In the rows, 128 means zero.
Which row each row swaps with, under one turn or mirror:
The rows were stretched afterwards, more along some directions than others.
z596: [157 125 154  96 136 138 148 131 146 126 114 157 133  92 150 152 131 165]
z667: [ 92 175 118 118 128 131 160 113 146 157 109 107 107 106 147 118 152 159]
z266: [176 139 131 104 126 172 131 119 124 120 157 123 173  97 115 140 113 136]
z646: [121 140 135 100 134 151 101 138 151 136 148 110 147  87 143 121 130 158]
z919: [114 155 100 114 137 151 120 136 104  96 142 138 130 102 161 131 109 124]
z70: [157 104 117  89 154 170 115 118  92 128 159 115 118  91 157 144 142 141]
z250: [122 135 119 132 117 145 179 140 116 122 125 103 118 110 159 115 120 133]
z876: [138 135 120 128 129 145 158 136 106 109 104 120 127 125 163 136 139 162]
z668: [129 116 116 122 105 141  91 126 124 125 128 138 164 121 127 127 129 113]
z932: [116 166  99 107 125 132 132 158 112 109 137 139 122 102 130 140  94 104]
z173: [119 141 125 156 120 123 127 116 143 110 100 135 130 123 124 107 161 141]
z875: [101 161 113  90 122 132 150 144 149 114 142 128 126  68 162 155 104 144]
z376: [101 148 127 111  95 141 129 126 117 101 154 124 107 131 163 125 140 118]
z48: [104 160 111 110 133 104 149 128 144 128 120 125 137  85 137 144 134 143]
z572: [131 142 115 122 105 139 126 132 114 125 139 133 193 101 134 128 111 107]
z730: [129 118 129 116 113 147 161 126 105 133 113 112 125 107 156 136 113 127]
z357: [131 141 131 104 159 150 125 120 162 131 125 108 117  97 138 122 108 154]
z712: [120 117 159 126 121 137 151 126 161 110 104 130 115 118 175  89 137 189]
z417: [ 96 153 119 129 145  89 140 138 140 139 105 129 123 105 127 148 141 131]
z425: [155 132 132 144 123 164 159 109 110 114  88 134 131 105 130 113 122 138]
z423: [133 112 139 113 118 157 126 144 136 129 149 111 122 130 185 111 121 161]
z977: [156 118 129  81 136 162 140 136 100 110 158 120 114 106 175 145 100 146]
z706: [116 168 101 121 132 151 128 122 126 122 145 105 162  79 128 120 124 135]
z510: [153 122 118 120 132 135  94 101 143  99 128 131 162 103 126 103  87 114]
z494: [137 132 114 139 124 108 136 133  89 143 100 146 127 135 123 145 118 128]
z912: [105 170 133 140 111 142 133 107 168 132 115  92 126 112 126 103 165 150]
z629: [124 117 138 130 102 152 143 170 151 108 109 106  80 110 160 118 121 170]
z66: [117 134 147 111 113 114 136 147 178 124 114 140 118 117 144 131 143 152]
z729: [162 122 135 123 158 151 143 107 124  92 127 122 109 101 165 125 137 166]
z136: [115 131 139 122 134 103 148 107 151 127 108 129  96 108 142 118 117 169]
z589: [133 118 131 112 142 141 110 100 140 106 115 128 144 104 146 111 113 127]
z746: [161 126 122 129 112 135 146 136 120 106 119 156 157 102 128 138 125 126]
z251: [133 115 131 108 122 124 100 138 129 134 135 146 149 112 136 131 143 147]
z677: [171 133 150 112 115 174 141 142 120 128 140 138 146  74 145 134 123 159]
z9: [ 85 158 110 125 138 118 119 115 149 155 127 115 133 110 161 101 138 126]
z422: [156 120 141 119 106 130 149 132 101 103 127 141 148  87 165 137  97 107]
z300: [103 144 114 156 111 117 136 126 124 115 115 113 132 129 150  81 112 110]
z148: [104 165 141 151 110 122 138 162 170 122 128 112 133  91 124  96 123 140]
z518: [ 98 144 133  94 117 143 130 155 152 105 164 104 118  82 166 135 130 159]
z684: [134 120 122 129 143 101 146 136 140 149  75 160 139 125 138 132 127 145]
z484: [148 110 133 112 143 134 110 108 124 121 144 158 153 102 135 129 126 148]
z691: [126 112 120 115 151 128 129 120 151 113 113 136  98 123 152 123 149 182]
z189: [ 94 141 118 119 109 154 125 132 127 116 153 110 110 118 193 115 114 159]
z133: [119 148 141 126 130 158 123 115 160 112 113 117 102 118 170 109 130 182]
z181: [161 104 138 123 134 159 109 116 115 136 125 115 125 101 153 116 147 174]
z861: [141 144 101 151 139 160 113 121 113 116 128 129 153 108 120  96 103 121]
z472: [132 129 148 142 130 125 143 123 132 135  94 151 126 138 140  96 147 131]
z833: [140 149 110 121  97 161 155 115 140 129 109 134 159 125 145 118  92 137]

z136 is swapped with z494
z250 is swapped with z423
z746 is swapped with z66
z677 is swapped with z912

Which row each row swaps with, under one turn or mirror:
The rows were stretched afterwards, more along some directions than others.
z657: [ 60 175 116 103 130 105 177 112  97 150 139  96 111 178 130 112 124]
z369: [ 95 158 117  99 142 131 170 156 138 149 144 129 116 192 122 108 102]
z109: [ 98 146 142 117 131 104 163 149 124 123 122 109  99 101 166 116 130]
z8: [134 127 101 112 172 137 150 149 157 154 134 124  75 119 158 121 109]
z705: [ 61 127 136 133 111 143 153 125 134 123 150 146 128 174 147 121 127]
z720: [141 125 151 132 152  94 167 110 119  98 121 105  98 114 141 133 115]
z20: [145 148 119 110 162  91 123  96 110 144 114  88 125 153 108 118 118]
z845: [ 79 145 175 137 116 102 173 134 137  91 138 111 103 123 136  91 101]
z842: [103 113 165 125 120 114 125 127 133  94 123 124 124  84 149  92 116]
z719: [ 44 137 150 124 159  97 160  88 138 136 129 114  97 165 137 123  81]
z312: [ 84  99 146 138 137 103 150  79 103 141 118 111 122 128 101 103 120]
z157: [ 58 136 139 124 139 132 137 150 134 121 168 143 127 175 156 136 103]
z814: [112 123 136 147 108  93 157 122 127 114  97 100  97 122  99  99 134]
z768: [122  94 129 134 166 114 146 152 158 131 131 138  88  93 148 123 100]
z799: [107 142 168 135 149  91 136 113 137 110 126 153 121 109 161 111 103]
z838: [114 138 144 130 158  77 176 103  91 144 123 103 107 154 112 129 108]
z281: [124 141 113  85 127 151 139 122 136 118 148  78 124 123 120  95 109]
z119: [137 138 144 108 132 134 146 122 147 114 131  98  95 106 141  88  81]
z819: [ 55 142 113 113 146 144 190 152 142 150 147 114 106 176 148 128 132]
z581: [101 126  97 102 169 115 140 107 123 163 143 101 124 145 137 145 140]
z11: [ 49 154 127 142 115 110 160 129 154 111 127 135 130 142 118 138 133]
z356: [ 92 133 139 113 130 118 135 158 139 109 140 140 140 151 162 136 130]
z406: [136 105 176 143 134 126 161 120 153 102 142  88 142 132 120 121 103]
z895: [151 141 147 119 130  93 117 106 117 119 115  89 116 123 109  86  82]
z408: [ 79 119 112 116 123 137 166 147 138 156 138 147 128 145 126 109 139]
z717: [113 100 155 151  95 106 155 109 124 120  89 107 121 119  96  95 117]
z324: [ 46 155 132 118 119 125 172 119 139 123 112 100 124 179 117 113 138]
z55: [118 158 113 103 186 128 149 150 144 135 162 109  93 155 165 133  99]
z702: [109 158 127 127 170 103 131 107 135 120 121 104  93 162 134 128  99]
z525: [ 63 163 131 129 127 139 130 150 147 153 161 108 108 163 175 100  90]
z31: [130 138 144 121 137  82 150  85  96 140  95  78 108 156  98  97 100]
z443: [ 56 139 110 106 140 120 161 155 138 163 147 130 116 159 123 104 108]
z741: [ 96 128 140 141 112 124 178 105 121 138 120 116 111 170  89 101  92]
z986: [107 100 152 115 119 138 154 122 121 112 116 111 143  97 150 121 155]
z130: [124 134 128  86 160 136 136  92 135 122 167  92 128 135 143 116 116]
z220: [ 45 133 142 140 129 106 168  97 126 157 117 145 119 130 142 109 133]
z804: [108  93 147 139 125 136 160 106 123 119 123 113 107 158 110 109  90]
z509: [105 127 145 131 110 112 138 142 135 114  95 123 124 133 144 111 138]
z186: [127 157 143 113 145  74 137 104 107 124 119  82  95 163  99  84  85]
z716: [122 131 137 109 159 116 126 103  96 139 135 110 127 140 147 121 113]
z388: [145 118 127 103 177 121 124 137 144 140 149 138  96 111 165 109  91]
z624: [ 78  98 125  99 156 149 161 112 147 135 160  88 126 112 145 137 138]
z816: [ 72 139 143 145 152  93 175  90 113 146 138  97  78 144 118 101  94]
z263: [145 144 144 137 106  93 138 129 122 102  91 103 117 114 116 105 125]

z509 is swapped with z20
z388 is swapped with z408
z895 is swapped with z717
z845 is swapped with z816

